The rows below come in pairs that one turn or mirror swaps. Which row does each named row swap with?
z152: [-0.71 -0.52  0.53  0.77 -0.88  1.19 -0.77  0.89 -2.28  0.89 -1.17  1.12
  2.67  1.22  0.52  1.88  1.28  0.63 -0.48  0.66  1.22  1.51  1.14  2.44
 -0.02 -0.25]
z344: [ 1.99  1.55 -2.29 -0.79  0.76 -1.10  1.12 -2.87  0.21  2.15 -2.63  0.73
  1.67  1.70  0.26 -1.29 -0.07 -2.45  0.69  0.73 -0.69 -2.32 -0.04 -1.72
 -1.43  0.54]
z300: [ 0.23 -0.12 -0.60 -0.65 -0.82 -1.76 -1.93  2.56 -1.79  0.32  0.47  0.06
  2.53  0.38 -3.78  0.27 -0.40 -0.04  1.78  1.79 -0.42 -1.60 -0.86 -1.37
  0.62  0.59]
z683: [-1.77 -2.52  0.20 -1.12 -0.93 -0.86 -1.41  0.55 -0.43 -1.44  1.52 -2.93
  1.05 -2.25 -1.48  1.86  0.24 -0.82  2.50  1.60 -1.95  0.60 -0.60 -0.15
 -0.91 -1.06]
z824: [-0.39 -0.29 -0.04  1.45 -0.53  1.24 -1.04  0.86 -1.90  0.59 -0.66  1.32
  2.60  1.31 -1.04  1.46  1.55  0.75 -0.65  0.89  1.31  0.89  0.80  2.88
 -0.55  0.14]
z894: [-0.56 -0.33  0.37  0.92 -0.45  0.69 -0.09  1.09 -1.75  1.30 -0.46  1.43
  3.47  1.35 -0.17  1.61  1.62  0.88  0.46 -0.01  1.32  1.09  0.46  1.96
 -0.18 -1.48]
z44: [ 1.41 -1.48 -1.10 -0.53  1.06 -3.01  2.31 -2.67 -1.43  0.21 -0.22 -0.39
 -0.94  0.02  0.73  0.68  0.57 -1.87  1.80  1.62 -2.99 -0.19 -0.08 -2.15
 -0.43 -2.45]
z925: [ 1.32  1.95 -1.93 -1.29 -0.08 -1.51  1.04 -2.85  0.48  2.01 -1.94  1.56
  2.25  1.88 -0.20 -1.46 -0.48 -2.72  0.76  0.80 -0.65 -2.35 -0.30 -2.02
 -1.60  0.90]
z319: [-0.46  0.08  0.42  2.07 -1.48  1.27 -1.12  0.24 -2.09  1.01 -0.74  0.83
  2.07  0.02 -0.92  1.81  0.59  0.86 -0.87  0.77  1.66  0.38  0.34  2.47
 -1.19  1.61]
z916: [ 2.40  1.49 -1.49 -1.51  0.75 -1.86  1.93 -2.97 -0.54  1.64 -2.49  0.26
  1.86  1.36 -0.03 -0.95  0.41 -2.31  1.21  1.01 -1.47 -2.03 -0.03 -1.95
 -1.24 -0.39]
z147: [-3.19 -0.96  0.61 -1.97 -1.80  0.41 -2.01 -1.40  1.16 -1.29  2.39 -1.92
  0.51 -3.04  0.28  1.24  1.17 -1.82  0.65  0.39 -1.15  1.58  0.34  1.33
 -0.50 -0.88]
z575: [-0.25  0.44 -0.88 -0.19 -0.16 -0.14 -0.06  1.17 -0.65  1.60 -1.95  1.97
  3.38  1.70  0.94  1.85  2.33  0.02  0.93  0.08  0.64  2.12  1.14  0.97
  0.88 -1.53]
z709: [ 0.55  0.13  0.09  2.19 -1.61  1.05 -1.05 -0.46 -2.36  1.05 -0.37 -0.48
  1.06 -0.26 -1.35  1.80  0.24  1.19 -0.93  0.26  1.42 -0.27  0.20  2.45
 -1.69  2.39]
z712: [-0.05 -1.16 -2.29 -2.68 -1.09 -2.29 -2.67  0.14  1.22  1.94 -0.09 -4.12
 -0.96 -1.40 -1.14  0.81 -0.77 -1.19  2.12 -0.39 -2.46  0.25  0.41 -1.15
 -0.77 -0.81]
z966: [ 0.36 -2.03 -0.57 -0.81  0.79 -4.23  1.77 -2.68 -1.51 -0.15  0.38 -0.61
 -2.39 -1.09  0.82  1.67  0.76 -0.92  0.86  0.94 -2.93  0.51  0.47 -0.60
  0.26 -2.13]
z13: [ 0.88  1.88 -1.07 -0.44 -0.57 -2.24 -0.57 -4.61 -0.82  0.21  2.31  3.16
 -0.78 -1.58 -0.37  0.04  0.29 -0.62 -1.49  1.01 -2.19 -1.25  1.09 -0.55
 -0.42  3.07]
z546: [-0.33  0.08  0.55  1.58 -0.63  1.16 -0.46  0.56 -2.47  1.05 -1.13  0.80
  2.52  0.71 -0.06  1.30  1.02  0.41 -0.15  0.63  1.59  0.96  0.17  2.64
 -1.61 -0.13]
z502: [-0.10 -1.09 -2.32 -2.79 -1.09 -1.90 -2.54  0.22  0.87  1.42 -0.25 -4.18
 -0.94 -2.05 -1.41  0.19 -1.04 -1.51  2.15  0.34 -1.90  0.01  0.18 -1.28
 -0.43 -1.20]
z180: [-0.12  3.27 -2.31 -1.75 -0.75  0.58 -0.96 -2.81  1.62  2.59 -1.22  1.59
  2.52  0.60  0.40 -1.14  0.16 -1.85 -0.57 -0.46 -0.06 -1.40  1.52 -0.70
 -1.13  2.32]
z681: [-0.17 -1.26  0.32 -1.35 -0.78 -2.59 -0.65  2.11 -1.92 -0.81  0.74 -0.63
  2.23  0.22 -2.78  0.60  0.67  0.18  2.06  2.47 -2.15 -1.90 -1.11 -0.22
  0.03 -0.28]
z329: [ 0.56  0.10 -1.49 -1.07 -0.43 -1.75  0.27  0.30  0.55  0.96 -0.41  1.22
  3.34  1.94  0.97  2.00  3.01 -0.19  1.10 -0.18 -0.54  1.45  1.90  0.07
  2.44 -2.49]
z652: [ 0.51 -0.11  0.30  2.00 -0.87  1.90 -1.20 -0.72 -2.81  1.41 -1.34 -0.05
  1.41 -0.39 -0.70  0.97  0.03  0.88 -0.93  0.40  0.62 -0.35 -0.14  2.09
 -1.78  2.41]
z667: [ 1.68 -1.94 -1.02 -0.93  1.46 -3.42  2.22 -3.27 -1.42 -0.01 -0.11  0.17
 -1.23 -0.34  0.08  1.14  0.29 -1.52  1.60  1.34 -2.54 -0.44  0.13 -1.68
 -0.97 -1.97]
z101: [ 0.64 -0.02 -2.27 -1.67  0.37 -2.50 -1.27 -1.26  0.79  0.47  0.31 -0.09
  1.24  1.37  1.20  1.13  3.16 -0.53  2.01 -0.59 -2.51  1.20  2.30 -1.64
  2.45 -2.55]
z183: [ 0.69  0.51 -1.46  0.06 -0.96 -2.20 -2.75  2.25 -1.62  1.87  0.36  0.53
  1.85  0.93 -3.23  0.53  0.14  1.31  0.23  1.41  0.05 -1.34  0.03 -0.61
  0.68  2.22]
z437: [-2.99 -1.21  0.12 -2.12 -1.87  1.20 -1.88 -0.94  1.57 -1.11  0.57 -2.07
  0.19 -3.19  0.80  0.83  0.94 -1.95  0.81  0.02 -1.40  1.28  0.29  1.12
 -1.21 -1.13]
z462: [ 1.32 -1.19 -1.38 -0.54  1.31 -3.13  2.71 -2.84 -1.86  0.20 -0.24 -0.02
 -0.61 -0.34  0.52  1.08  0.38 -1.68  2.06  1.27 -2.76 -0.53 -0.37 -1.88
 -0.58 -2.13]
z720: [ 0.31  1.27 -1.45 -0.50 -1.12 -2.18 -3.18  2.08 -1.21  2.90 -0.14  0.80
  2.00  0.92 -2.93  0.23 -0.58  1.09 -0.56  1.00 -0.22 -1.00  0.43 -0.44
 -0.08  2.48]
z59: [ 1.10  0.15 -2.01 -0.54 -2.14 -0.65 -3.88 -1.68 -0.08  0.87 -0.60 -4.01
 -1.62 -2.47 -2.08  0.68 -0.46  0.22  0.90 -0.52 -1.36 -0.31  0.77 -0.12
 -1.65  0.87]
z453: [ 1.37  0.95 -2.51 -1.15 -0.70 -2.88 -2.00 -4.31  0.07  0.25  2.44  2.27
 -0.35 -1.08 -0.48  0.51  1.75 -0.67  0.11 -0.35 -2.91 -0.13  2.26 -1.99
  2.01  1.12]
z321: [-2.22 -2.45  0.15 -1.66 -1.37 -0.61 -1.54 -0.92  0.46 -2.07  2.26 -2.09
  1.44 -2.41 -0.99  1.59  1.05 -0.89  1.38  1.50 -2.51  0.73 -0.62  0.09
 -0.67 -1.76]
z897: [-0.05  0.00 -1.63 -1.60  0.08 -1.61 -0.03  0.10  1.10  1.06 -0.70  0.31
  2.14  1.56  1.40  1.33  3.24 -0.88  1.91 -0.88 -2.01  1.21  2.21 -0.60
  2.49 -2.78]
z441: [ 1.63  1.39 -2.27 -0.94 -0.14 -2.56 -1.37 -3.78  0.18  0.26  1.93  2.59
 -0.20 -1.27  0.10  0.00  2.01 -0.48 -0.06 -0.15 -2.96 -0.69  2.01 -2.43
  2.22  1.29]
z155: [ 1.47 -1.55 -0.52 -0.22  1.04 -3.89  2.10 -2.62 -1.27  0.14 -0.08 -0.79
 -1.38 -1.00  0.66  1.73  0.32 -0.73  0.94  0.91 -3.18  0.56  0.56 -0.87
 -0.15 -2.65]
z352: [-2.42  1.07  0.52 -2.88 -0.87 -1.88  2.00 -0.95 -0.92  2.24  0.15  2.59
  0.84  0.27 -0.13 -0.71 -1.77 -1.54 -0.19  2.93 -0.99 -1.14 -0.60  1.01
 -2.11  0.29]
z756: [-2.11 -0.55 -0.80 -3.92 -0.58 -2.69  0.46  0.32  1.06  2.58 -0.66 -1.72
  0.24 -0.12 -0.17  0.65 -1.24 -1.81  2.16  1.43 -1.02  1.22  0.63 -0.84
 -0.18 -3.12]
z114: [-3.18 -1.83  0.28 -2.05 -1.46  0.30 -1.71 -0.71  0.42 -1.38  1.36 -2.52
  0.45 -2.58  0.07  0.98  1.16 -1.54  1.61  1.32 -1.68  1.63 -0.10  0.82
 -1.09 -1.89]
z590: [-0.08  0.21  0.14  1.76 -1.31  0.91 -2.34 -0.31 -2.30  0.99 -0.58 -0.63
  1.19 -1.19 -1.86  1.18 -0.34  1.28 -0.42  1.06  0.42 -0.16  0.21  1.67
 -2.43  3.02]
z642: [-3.30 -0.71  0.04 -2.67 -2.21  1.14 -2.16 -1.99  1.48 -0.76  0.84 -1.47
  0.99 -2.58  1.04  1.10  0.60 -1.86  0.06  0.52 -0.98  1.86  0.99  1.54
 -1.12 -0.97]
z870: [-0.31  1.83 -1.38 -0.17 -1.43 -2.02 -2.57 -0.31 -0.76  3.69 -0.51  2.01
 -1.13  0.31 -1.11  1.69 -0.28  1.48 -2.03  0.14  0.31  1.65  2.68  1.27
  0.55  1.71]
z306: [ 0.81  2.23 -1.18 -0.08 -1.21 -1.91  0.15 -4.59 -1.02  0.81  1.80  2.98
 -0.26 -0.89 -0.80  0.17 -0.03 -0.53 -1.95  1.41 -1.60 -1.62  1.08 -0.30
 -0.86  3.22]
z251: [ 0.46 -1.20 -1.95  1.13 -1.40 -0.03 -3.34 -2.71 -0.56  1.32 -0.13 -2.32
 -1.26 -2.83 -2.01  0.47 -1.21  0.01 -0.17 -0.52 -0.47 -0.26  0.77 -0.03
 -2.04  2.29]
z288: [-0.37  1.75  0.25 -0.97 -0.35 -2.18  0.71 -3.63 -1.13  1.10  0.71  3.26
 -0.89 -0.91 -0.79  0.29 -0.79 -0.85 -2.42  1.88 -0.76 -1.74  0.00  0.62
 -2.20  2.71]
z669: [ 1.76  0.73 -2.84 -1.24 -0.20 -3.27 -1.59 -3.28  0.04  0.41  2.05  0.68
 -0.81 -0.76  0.50  0.64  2.77 -0.10  0.72 -0.46 -3.19  0.20  2.85 -1.66
  2.22 -0.11]
z650: [ 0.74  1.39 -0.46 -0.63 -0.14 -2.29  0.17 -4.35 -1.26  0.43  1.60  3.33
 -0.83 -1.28 -0.97  0.07 -0.19 -0.49 -1.56  1.58 -1.60 -1.80  0.70 -0.49
 -1.13  3.40]
z651: [-2.64  1.45 -1.33 -3.15 -1.43  0.94 -1.98 -2.83  2.76  0.75  0.24 -0.79
  1.04 -2.11  1.06  0.15  1.44 -2.09 -0.12 -0.36 -0.74  2.16  1.84  1.41
 -0.32  0.64]
z477: [-2.39 -0.18 -1.07 -4.54 -0.62 -2.43  0.56  0.71  1.41  2.33 -0.79 -1.41
  0.07 -0.51 -0.40  0.67 -1.21 -2.36  1.29  1.69 -1.52  0.70  0.18 -0.45
 -0.54 -2.52]
z769: [-1.36  2.83 -1.81 -1.88 -1.93  1.34 -1.92 -3.11  2.19  2.54 -1.42  0.84
  1.71 -0.99  0.94 -1.10  0.31 -1.73 -0.69 -0.90 -0.33  0.50  1.63  0.16
 -1.13  1.70]
z661: [-3.27  0.08  0.38 -2.45 -1.77  1.25 -2.16 -2.59  1.99 -0.36  1.09 -1.92
  0.17 -2.56  0.80  0.06  1.04 -1.35  0.07 -0.50 -0.71  1.83  0.93  1.49
 -0.85 -0.25]
z807: [ 0.23 -0.40 -1.33 -1.49 -0.01 -1.78 -0.12  0.32  0.39  1.07 -0.21  0.24
  2.43  2.01  0.55  1.34  3.08 -0.37  1.78 -0.03 -1.41  1.81  2.01 -0.24
  2.87 -2.91]
z333: [-0.09 -0.80 -2.61 -2.29 -1.60 -1.61 -3.18 -0.84  1.00  1.54 -0.45 -4.01
 -1.32 -2.18 -1.55  0.35 -0.74 -1.08  2.14 -0.08 -1.79 -0.42 -0.20 -1.23
 -1.70 -0.13]
z556: [-1.51 -0.75 -1.49 -4.43 -1.03 -2.21 -2.06  0.47  1.11  2.31 -0.49 -2.89
 -0.80 -0.81 -1.17  0.38 -0.79 -1.27  2.45  0.74 -1.58  0.15  0.32 -1.30
 -0.31 -1.82]
z884: [ 1.97 -1.34 -1.13 -0.64  1.60 -3.06  2.68 -2.87 -1.31  0.23 -0.64 -0.14
  0.02  0.59  0.38  0.61  0.29 -2.13  1.62  1.48 -2.24 -0.61 -0.37 -1.82
 -0.84 -2.11]
z17: [-0.03 -1.65 -0.75  0.35 -0.59 -3.54 -0.18 -2.87 -0.56  1.94  0.99  0.07
 -3.12 -1.10  0.85  2.46  0.21  0.71 -1.18  0.02 -0.87  2.53  2.24  0.58
  0.76 -1.25]
z727: [-1.44  2.84 -2.37 -1.68 -1.04  1.03 -1.80 -3.07  2.37  2.45 -1.01  1.61
  2.07  0.15  0.53 -1.22  0.86 -1.82 -0.88 -0.85 -0.43  0.44  2.40  0.27
 -0.89  1.71]
z411: [ 0.17  1.38 -1.47 -0.83 -1.57 -2.07 -3.19  0.79 -0.79  3.65 -0.60  0.96
  0.61  0.53 -2.34  1.30 -0.61  1.88 -1.19  0.47  1.15 -0.35  1.65  0.03
  0.44  2.17]
z644: [-1.78  2.34 -1.75 -2.56 -1.23  1.35 -2.06 -3.48  2.02  1.92 -1.03  0.78
  1.18 -0.84  1.44 -1.60  0.58 -2.14 -0.29 -0.51 -0.77  1.13  1.86  0.49
 -0.87  1.42]
z965: [ 2.55  1.18 -2.29 -1.46  0.92 -1.88  1.80 -3.72  0.27  1.30 -1.93  0.55
  1.39  1.84 -0.30 -0.78  0.43 -2.43  1.41  0.92 -1.71 -1.62  0.08 -1.67
 -1.42 -0.64]
z199: [-0.71  2.48 -0.79 -0.85 -2.00 -1.87 -2.44 -0.62 -0.44  3.78 -0.19  1.85
 -0.72  0.01 -0.82  1.17 -0.68  1.68 -1.61  0.25  0.41  1.22  2.57  1.42
  0.63  1.90]
z46: [-0.69  1.45 -0.77 -0.33 -0.48 -1.98  0.96 -3.63 -1.72  1.56  0.99  3.61
 -0.11 -0.78 -1.37 -0.11 -1.46 -0.97 -1.72  1.89 -0.71 -1.48  0.02  0.66
 -2.36  2.51]
z171: [ 0.73 -2.24 -0.79 -0.88  1.45 -3.61  1.90 -2.54 -1.67  0.39  0.98  0.12
 -2.29 -0.97  0.32  2.05  0.46 -1.34  0.68  1.24 -2.28  0.64  0.27 -0.67
 -0.35 -2.60]
z913: [ 0.10 -0.13 -0.35  1.21 -0.46  0.92 -0.50  1.22 -2.24  1.17 -1.37  1.59
  3.06  1.33  0.28  1.11  1.47  0.34  0.02  0.15  1.84  1.13  0.50  1.97
 -0.25 -0.41]
z873: [-3.62  0.46  0.10 -2.80 -1.87  1.28 -2.29 -2.07  1.82 -0.17  0.52 -1.15
  0.48 -2.51  1.46  0.63  1.07 -1.63  0.52 -0.35 -1.82  1.63  0.62  1.74
 -0.40  0.10]
z429: [-2.72 -0.50 -0.49 -2.97 -2.11  0.38 -2.30 -2.07  2.27 -1.19  1.42 -1.92
  0.41 -2.60  0.76  0.33  1.48 -1.80  0.30 -0.01 -1.03  1.87  0.72  1.56
 -0.70 -0.60]
z722: [-0.37  1.87 -0.36 -0.53 -0.31 -1.67  0.31 -4.04 -1.26  1.03  1.61  3.51
  0.05 -0.90 -1.43 -0.40 -1.41 -1.26 -1.61  1.95 -1.56 -1.05  0.19  0.45
 -1.53  3.03]
z540: [ 2.40  0.00 -1.46 -1.45  0.91 -2.59  2.50 -2.60 -0.89  0.66 -2.33  0.08
  1.08  0.94  0.20 -0.37 -0.16 -2.27  1.58  1.00 -2.14 -1.79 -0.76 -1.89
 -1.21 -1.04]
z23: [ 1.20  1.02 -2.45 -0.81 -0.53 -2.55 -1.82 -4.54 -0.54  0.04  2.68  2.69
 -0.68 -1.31 -0.98  0.05  1.16 -0.23 -1.17  0.29 -2.67 -0.46  2.06 -1.19
  1.18  2.25]
z69: [ 0.75  1.48 -1.41  0.01 -1.86 -1.99 -3.50  1.63 -1.45  2.27 -0.36  1.05
  1.44  0.65 -3.08  0.66 -0.61  1.22 -0.48  0.94  0.06 -1.10  0.35  0.06
  0.04  2.30]
z606: [-0.75 -0.27 -0.47  1.26  0.02  0.61 -0.06  0.48 -1.40  1.64 -1.08  0.95
  3.90  1.46 -0.03  1.93  1.54  0.53 -0.09  0.49  1.40  1.66  1.12  2.08
 -0.07 -1.30]
z893: [ 1.30  0.75 -2.84 -1.42 -0.54 -3.18 -2.10 -3.25  0.68 -0.02  2.46  1.75
 -0.38 -0.78  0.24  0.63  2.54 -0.39  0.71 -0.23 -3.39 -0.25  2.21 -1.89
  2.26  0.08]
z457: [-2.88 -2.01  0.20 -1.79 -1.27 -0.44 -1.75 -0.35 -0.44 -1.61  1.97 -1.99
  0.71 -2.44 -0.74  0.55  0.71 -1.15  1.96  1.52 -2.18  1.06 -0.92 -0.39
 -1.22 -1.83]
z294: [ 0.43  2.00 -1.12  0.04 -0.47 -2.53  0.06 -4.99 -0.95  0.28  1.73  2.77
 -0.69 -1.01 -0.91  0.23 -0.15 -0.47 -1.57  1.36 -1.73 -1.32  0.68 -0.33
 -0.75  3.28]

z556 swaps with z411
z727 swaps with z897
z642 swaps with z152
z453 swaps with z916
z352 swaps with z17
z644 swaps with z329
z46 swaps with z966
z23 swaps with z540
z651 swaps with z575
z720 swaps with z712
z965 swaps with z441
z681 swaps with z251
z462 swaps with z294
z180 swaps with z101
z824 swaps with z437
z429 swaps with z913
z183 swaps with z333
z114 swaps with z319
z155 swaps with z722
z147 swaps with z546
z306 swaps with z44
z756 swaps with z199

